In the data rows, zero lies at 4.5, halfway between 4 and 5.
Here are some rows, each followed by its group. Groups can overlap.
array([9., 1., 6., 5., 3., 8., 4., 5., 4., 2., 4., 4., 3., 4., 5., 4.]) N
array([4., 3., 7., 5., 5., 4., 7., 7., 5., 6., 4., 4., 6., 1., 5., 5.]) N
array([9., 3., 7., 3., 0., 7., 4., 8., 6., 4., 5., 3., 7., 5., 7., 1.]) N
array([1., 7., 2., 3., 6., 1., 3., 1., 5., 7., 3., 9., 3., 8., 5., 4.]) N
array([2., 5., 4., 5., 6., 5., 7., 6., 2., 4., 6., 4., 5., 3., 1., 4.]) W
array([5., 6., 4., 2., 2., 5., 5., 7., 3., 4., 5., 3., 5., 5., 5., 5.]) S
array([4., 4., 5., 9., 7., 6., 6., 6., 3., 3., 7., 4., 6., 2., 2., 4.]) F
array([2., 8., 3., 4., 6., 1., 4., 3., 3., 6., 6., 7., 6., 5., 3., 4.]) F
array([4., 4., 6., 4., 6., 3., 4., 4., 6., 6., 4., 5., 5., 3., 5., 5.]) N
array([4., 5., 7., 2., 6., 4., 3., 4., 6., 6., 6., 3., 8., 3., 5., 4.]) W
array([4., 4., 3., 5., 5., 6., 4., 4., 5., 3., 4., 4., 3., 5., 4., 4.]) F
array([4., 8., 4., 2., 1., 3., 4., 9., 4., 5., 7., 1., 6., 5., 3., 5.]) S
array([5., 5., 5., 4., 5., 5., 2., 4., 5., 5., 5., 4., 4., 6., 5., 4.]) F
array([5., 5., 4., 4., 3., 5., 4., 6., 6., 5., 6., 4., 4., 6., 4., 5.]) F
array([6., 2., 5., 5., 3., 6., 7., 7., 4., 3., 3., 6., 4., 4., 5., 4.]) N
array([5., 3., 7., 5., 4., 4., 6., 5., 5., 6., 3., 4., 5., 4., 7., 3.]) S
array([8., 2., 7., 6., 4., 8., 4., 7., 7., 3., 6., 1., 4., 3., 6., 5.]) F
array([5., 4., 4., 4., 5., 5., 4., 5., 3., 3., 8., 1., 7., 3., 4., 7.]) N
array([3., 4., 4., 6., 4., 5., 6., 5., 5., 5., 4., 5., 4., 4., 4., 5.]) F
array([5., 4., 6., 3., 4., 5., 5., 4., 5., 3., 4., 3., 5., 4., 4., 4.]) W
array([2., 7., 2., 6., 4., 3., 7., 5., 3., 4., 6., 7., 6., 5., 1., 4.]) F
array([4., 5., 4., 6., 6., 5., 5., 4., 3., 4., 6., 6., 6., 4., 3., 6.]) S
array([7., 3., 7., 4., 4., 5., 4., 4., 6., 5., 3., 4., 5., 4., 8., 4.]) S
array([4., 7., 5., 2., 3., 1., 2., 3., 7., 8., 2., 8., 5., 7., 8., 1.]) N
array([5., 5., 5., 3., 4., 4., 3., 3., 5., 4., 4., 4., 5., 5., 6., 4.]) W
array([2., 6., 3., 3., 3., 1., 5., 6., 5., 7., 4., 4., 5., 6., 4., 2.]) S
array([4., 4., 5., 4., 4., 4., 4., 4., 5., 5., 4., 5., 5., 5., 6., 3.]) S
array([6., 2., 8., 5., 5., 5., 3., 5., 6., 6., 4., 3., 3., 4., 8., 5.]) F
array([4., 5., 5., 3., 4., 3., 2., 3., 5., 7., 3., 5., 2., 7., 7., 5.]) F
array([2., 2., 4., 7., 7., 5., 8., 6., 2., 3., 7., 2., 5., 0., 1., 9.]) N
array([4., 3., 4., 6., 5., 6., 5., 6., 5., 4., 5., 4., 4., 4., 4., 4.]) F
array([4., 6., 4., 4., 6., 4., 3., 3., 4., 5., 6., 5., 4., 6., 4., 4.]) F
array([6., 4., 4., 7., 3., 8., 6., 8., 5., 2., 8., 3., 6., 3., 2., 4.]) F
array([3., 5., 2., 5., 6., 5., 4., 4., 3., 3., 6., 5., 4., 5., 2., 3.]) F
array([3., 5., 2., 7., 7., 5., 4., 2., 2., 4., 5., 9., 5., 5., 2., 5.]) S
array([4., 4., 5., 6., 6., 4., 4., 4., 5., 5., 4., 5., 4., 4., 5., 5.]) F
array([4., 6., 5., 3., 7., 3., 3., 4., 4., 7., 4., 5., 8., 5., 6., 4.]) W
array([7., 7., 3., 2., 5., 7., 0., 5., 3., 0., 8., 4., 6., 4., 2., 9.]) S
array([3., 6., 3., 4., 6., 4., 5., 3., 2., 6., 3., 6., 4., 6., 4., 3.]) W
array([2., 5., 0., 5., 5., 7., 5., 4., 3., 2., 5., 6., 3., 7., 1., 3.]) F
array([5., 4., 4., 5., 4., 7., 4., 6., 6., 3., 5., 4., 4., 5., 4., 4.]) F
array([5., 5., 5., 4., 3., 4., 6., 9., 3., 4., 7., 1., 6., 3., 4., 6.]) S
array([5., 5., 3., 3., 2., 5., 3., 5., 6., 5., 5., 5., 4., 6., 4., 5.]) F
array([7., 2., 7., 9., 6., 6., 6., 8., 6., 3., 8., 1., 9., 2., 2., 9.]) C
array([5., 3., 5., 4., 5., 5., 3., 4., 6., 5., 3., 4., 3., 6., 6., 5.]) F
array([4., 3., 5., 7., 5., 6., 6., 6., 5., 3., 5., 3., 4., 3., 4., 5.]) F
array([5., 4., 5., 5., 4., 5., 5., 5., 6., 5., 5., 4., 5., 4., 4., 5.]) F
array([5., 2., 1., 5., 4., 7., 5., 3., 2., 1., 2., 7., 0., 6., 3., 6.]) N
array([5., 6., 2., 3., 3., 6., 3., 5., 4., 3., 7., 4., 4., 6., 4., 5.]) C
array([2., 8., 3., 2., 5., 3., 3., 3., 6., 6., 3., 6., 3., 6., 6., 3.]) C
array([4., 3., 5., 7., 7., 5., 4., 4., 4., 5., 4., 4., 3., 4., 5., 4.]) F
array([5., 2., 4., 3., 5., 6., 2., 2., 6., 5., 1., 4., 0., 7., 8., 5.]) F
array([4., 3., 4., 5., 3., 4., 7., 6., 3., 6., 3., 5., 5., 4., 5., 2.]) S
array([3., 4., 6., 9., 5., 4., 9., 7., 4., 4., 7., 4., 7., 1., 3., 4.]) F
array([6., 3., 3., 4., 4., 6., 5., 5., 3., 2., 3., 6., 3., 5., 4., 4.]) N
array([6., 4., 5., 4., 7., 6., 2., 3., 4., 3., 6., 2., 5., 3., 3., 7.]) N
array([6., 3., 5., 7., 3., 6., 7., 5., 3., 5., 4., 4., 6., 4., 4., 5.]) C
array([6., 5., 6., 5., 3., 5., 4., 7., 6., 5., 7., 3., 5., 4., 5., 5.]) F
array([2., 7., 2., 4., 4., 4., 5., 5., 2., 5., 6., 6., 4., 7., 3., 5.]) W
array([4., 6., 4., 3., 5., 4., 4., 4., 4., 5., 5., 5., 5., 6., 5., 4.]) W
array([5., 7., 7., 4., 4., 2., 4., 5., 9., 7., 5., 4., 7., 5., 6., 4.]) C
array([4., 5., 5., 2., 3., 3., 5., 3., 6., 7., 1., 6., 4., 7., 7., 0.]) S
array([7., 5., 7., 2., 0., 2., 6., 8., 7., 8., 4., 5., 8., 5., 9., 0.]) N
array([2., 5., 3., 6., 8., 5., 5., 5., 3., 3., 5., 5., 3., 4., 3., 6.]) C
array([3., 7., 2., 6., 6., 5., 5., 5., 3., 3., 8., 6., 6., 5., 0., 3.]) F
array([4., 6., 2., 3., 4., 4., 2., 3., 3., 5., 5., 7., 4., 8., 5., 5.]) W
array([4., 4., 2., 7., 4., 7., 6., 7., 4., 2., 7., 5., 5., 4., 2., 4.]) F
array([6., 3., 6., 4., 4., 8., 5., 5., 5., 2., 5., 2., 5., 3., 3., 4.]) W
array([2., 5., 4., 7., 5., 2., 8., 7., 3., 6., 5., 4., 6., 4., 4., 3.]) S
array([4., 6., 3., 4., 6., 5., 3., 3., 2., 6., 4., 7., 4., 6., 4., 3.]) W
array([3., 4., 5., 7., 6., 4., 6., 5., 4., 5., 5., 5., 5., 3., 4., 4.]) F
array([4., 5., 5., 4., 6., 2., 2., 1., 7., 7., 1., 8., 3., 6., 6., 3.]) N
array([3., 4., 4., 6., 4., 4., 5., 5., 5., 5., 5., 5., 5., 4., 4., 5.]) F
array([1., 6., 5., 4., 6., 2., 6., 7., 4., 7., 7., 3., 8., 2., 3., 5.]) W
array([3., 2., 1., 6., 6., 7., 6., 3., 2., 1., 4., 6., 1., 5., 1., 8.]) N
array([6., 3., 7., 5., 5., 6., 5., 2., 5., 3., 2., 3., 5., 3., 5., 2.]) W
array([5., 5., 5., 4., 5., 4., 3., 4., 5., 5., 5., 4., 5., 5., 5., 5.]) N
array([6., 6., 5., 2., 4., 3., 2., 3., 6., 6., 3., 6., 5., 7., 6., 3.]) N
array([7., 4., 5., 4., 2., 6., 6., 7., 4., 4., 5., 4., 6., 4., 5., 4.]) N
array([3., 6., 1., 5., 4., 5., 5., 5., 1., 4., 5., 6., 2., 6., 2., 5.]) W
array([4., 2., 7., 7., 5., 5., 6., 5., 5., 5., 3., 4., 4., 2., 6., 5.]) F
array([2., 1., 3., 7., 6., 5., 9., 6., 3., 3., 3., 6., 2., 2., 2., 7.]) N
array([5., 6., 5., 3., 3., 2., 3., 3., 7., 8., 2., 8., 5., 6., 7., 1.]) N
array([6., 4., 8., 5., 3., 4., 6., 4., 7., 4., 3., 1., 6., 2., 6., 4.]) W
array([8., 5., 6., 4., 0., 5., 3., 2., 9., 3., 2., 3., 3., 5., 9., 5.]) W
array([3., 7., 4., 3., 2., 2., 5., 6., 5., 6., 7., 3., 5., 5., 5., 7.]) W
array([4., 5., 4., 6., 6., 4., 4., 3., 4., 5., 5., 6., 6., 5., 4., 5.]) S
array([2., 6., 4., 3., 3., 2., 7., 8., 4., 6., 6., 4., 7., 4., 5., 5.]) N
array([5., 5., 4., 4., 4., 6., 4., 4., 4., 4., 5., 4., 5., 5., 4., 4.]) W
array([5., 8., 9., 3., 3., 0., 3., 3., 9., 9., 4., 4., 8., 6., 8., 3.]) C
array([5., 4., 2., 3., 6., 8., 2., 1., 1., 3., 3., 7., 3., 7., 2., 2.]) W
array([4., 4., 4., 4., 4., 4., 4., 4., 5., 6., 4., 5., 4., 5., 5., 5.]) F
array([5., 7., 4., 1., 3., 4., 1., 4., 8., 5., 5., 4., 3., 6., 7., 3.]) C
array([4., 4., 5., 5., 4., 3., 7., 6., 5., 6., 3., 5., 5., 3., 6., 4.]) N
array([5., 5., 5., 4., 5., 5., 4., 2., 4., 5., 3., 5., 5., 5., 6., 4.]) W
array([6., 4., 6., 4., 4., 5., 2., 6., 7., 5., 5., 3., 4., 5., 6., 5.]) F
array([9., 6., 6., 1., 3., 5., 0., 3., 6., 5., 5., 4., 7., 8., 7., 2.]) N
array([7., 2., 2., 5., 4., 7., 5., 2., 4., 2., 0., 9., 0., 8., 5., 2.]) N
array([6., 2., 7., 6., 6., 6., 5., 3., 5., 5., 3., 6., 5., 3., 7., 4.]) S
Which group is second nearest to each row below, going by the distance to the group's nearest row?
array([3., 7., 4., 4., 6., 3., 3., 4., 4., 5., 6., 5., 5., 5., 3., 4.]) >> W
array([3., 6., 6., 8., 7., 3., 5., 5., 3., 5., 7., 5., 7., 2., 3., 4.]) >> S
Which group is nearest to each row below, going by the average distance to the group's rows?
array([5., 6., 6., 4., 0., 3., 4., 5., 8., 4., 5., 2., 3., 4., 7., 6.]) >> F
array([4., 6., 5., 3., 4., 2., 3., 2., 7., 7., 2., 6., 4., 7., 7., 1.]) >> W
array([3., 7., 1., 4., 4., 4., 4., 3., 2., 6., 3., 7., 2., 7., 5., 5.]) >> W
array([4., 6., 4., 3., 3., 2., 5., 7., 5., 6., 5., 3., 5., 5., 5., 4.]) >> S
array([1., 5., 1., 5., 7., 4., 5., 3., 2., 3., 6., 4., 4., 5., 2., 9.]) >> F
array([3., 9., 2., 0., 5., 3., 1., 3., 6., 6., 6., 6., 2., 6., 6., 3.]) >> W
array([6., 5., 6., 6., 3., 3., 5., 6., 7., 6., 5., 3., 7., 5., 5., 5.]) >> F
Which group is second nearest to each row below, going by the distance to the centre of the group?
array([7., 3., 3., 4., 5., 7., 4., 5., 3., 1., 5., 4., 3., 4., 3., 6.]) >> N
array([7., 1., 5., 6., 6., 7., 5., 4., 4., 2., 4., 4., 3., 3., 4., 6.]) >> N
array([6., 2., 5., 5., 5., 6., 6., 4., 5., 3., 1., 6., 2., 4., 5., 4.]) >> F
array([4., 6., 6., 2., 7., 3., 2., 3., 5., 8., 6., 5., 9., 5., 6., 4.]) >> W
array([4., 4., 5., 4., 5., 4., 3., 4., 5., 5., 4., 4., 3., 5., 6., 4.]) >> W
array([3., 3., 6., 6., 7., 4., 6., 4., 5., 5., 5., 4., 5., 1., 3., 7.]) >> S
array([5., 3., 6., 5., 6., 5., 4., 3., 6., 5., 3., 5., 4., 3., 5., 5.]) >> F
array([4., 5., 5., 6., 5., 3., 5., 4., 5., 7., 4., 5., 6., 4., 5., 3.]) >> C
array([2., 6., 4., 5., 8., 4., 2., 3., 3., 4., 6., 5., 4., 5., 3., 3.]) >> F
Group N spreads out most along one direction. Which other group's direction of most spread is closest to that one?
C
Group W spreads out most along one direction. Which other group's direction of most spread is closest to that one?
F
Which group is nearest to each row below, going by the distance to the centre of the group?
array([5., 3., 4., 5., 7., 5., 4., 2., 4., 4., 3., 6., 2., 5., 4., 6.]) >> N
array([3., 6., 4., 3., 2., 4., 5., 7., 5., 4., 8., 3., 5., 5., 3., 7.]) >> C
Which group is second nearest to each row below, going by the average distance to the group's rows?
array([5., 3., 5., 5., 1., 6., 7., 7., 7., 5., 5., 4., 4., 4., 5., 5.]) >> S
